In the rows, zero is written as 128.
The rows below come in pairs that one turn or mirror swaps. Which row does each named row swap with?
The rows were stretched afterwards, more along some directions than others.
gir: [133 138 136 144 146 160 114 135 138 166 127 113 127 156 133 110 132]
gegis: [112 102 117 101 112 101 121 150 110 141 139 124 112 151 152 130 148]
duso: [117 138 152 152 123 162 127 125 132  96 106 154 122  97 135 110 128]
noke: [108 134 157 122 136 159 127 108 116 121 116 138 116 131 185 106 122]
Mebi: [156 133 129 113 133 153 110 118 126 126  96 108 132 146 149 125 139]
Kifep: [115 126 145  89 140 127 136 109 124 107 136 135 143 131 122 109 160]
fefos: [124 127 134 112 124 130 123 145 134 156 119 112 139 163 130 139 138]
rokin: [152 114 129  92 123 135 109 120 119 134 109 100 136 154 162 139 145]
fezel: [108 150 141 107 141 125 159 128 132 102 127 166 134 125  95  90 173]
Dinog: [125 101 116 116 146 132 120 123 104 149 145 133 131 156 139 100 130]
dafu: [125 130 132 121 133 138 119 146 138 165 122 113 132 162 133 132 136]
nanuf: [119  96 116 104 116 107 121 148 107 143 135 121 117 152 151 135 144]
vusap: [113 119 156 108 131 118 125 118 119 104 129 131 118 116 152 129 114]
peteg: [128 141 135 159 146 171 115 132 134 155 127 122 124 137 131  99 136]
ronak: [133 144 133 128 136 162 127 121 117 107 106 154 130 124  96  69 138]
dab: [116 124 140 101 154 132 121 123 111 127 132 142 130 161 129  94 157]
vifo: [131 104 131 130 122 122  98 115 113 125 129  93 126 124 150 123 120]
daz: [108 132 156 127 134 153 125 110 113 121 116 134 116 133 184 111 124]
tugul: [130 113 139 113 140 109 122 117 116 113 116 144 138 106 133 113 110]
Miv: [131 109 131 110 146 108 124 115 115 116 118 146 141 103 126 110 115]
zifa: [138 146 131 115 139 142 121 122 129 117 104 128 131 136 120 117 152]
tuzi: [147 108 131  85 123 134 109 119 117 136 113 104 137 156 170 141 139]
Ludol: [114  90 115  98 130 109 117 137 104 152 147 131 121 163 145 124 139]
Kiso: [112 125 134 119 132 107 134 131 115  97 124 164 108 107 115 109 124]
zemo: [156 130 127 115 129 145 107 120 122 127  96 101 131 148 150 130 142]
fomup: [113 140 155  97 141 117 156 124 139 123 114 143 157 123 132 111 152]
Mor: [108 129 157 121 128 152 124 114 112 118 118 139 113 136 184 117 123]
Dizi: [127 141 139 107 104 136 143 128 129 102 103 119 137 118 140 103 160]
daso: [125 105 121 118 143 135 122 117 102 143 142 129 136 151 135  97 124]
pitul: [104 120 154 112 124 127 135 128 134 120 136 121 148 151 147 137 169]
bape: [117 135 165 135 136 169 114 105 123 137 117 120 116 127 192 111 108]
fuvo: [123 119 146 129 150 130 100 136 114 127 120 140 108 146 143 124 113]
zifi: [112 139 154  94 140 119 152 123 138 118 118 150 161 128 123 109 159]
vaso: [125 140 165 135 139 178 111 104 128 143 114 116 122 130 189 110 106]
Tuk: [ 97 114 142 137 133 128 113 124 119 112 138 150 124 129 119 115 147]
rapa: [129 113 131 129 149 131  96 131 106 125 120 142 104 136 129 108 107]
peg: [109 140 154 115 115 136 141 148 125 104 102 161 119 133 127 113 133]
bege: [129 143 135 165 152 172 116 135 138 146 133 138 124 139 123 101 143]
gafu: [130 125 139 118 119 111 127 136 123 114 121 105 135 150 137 122 156]
Bibir: [155 138 131 118 130 158 108 117 125 128  98 104 129 146 148 120 140]
baseg: [135 128 142 100 149 130 139 112 118 114 100 137 156 134 153 107 159]
fod: [108 137 149 103 150 138 138 134 123 125 128 152 131 164 127  98 165]
zedu: [132 132 151 133 140 133 109 115 122 126  86 124 125 104 169 121 102]
buk: [108 126 147 116 139 128 136 116 103 102 124 152 112 127 166 110 124]

vifo swaps with pitul
vusap swaps with Kifep
buk swaps with zifa
baseg swaps with zedu

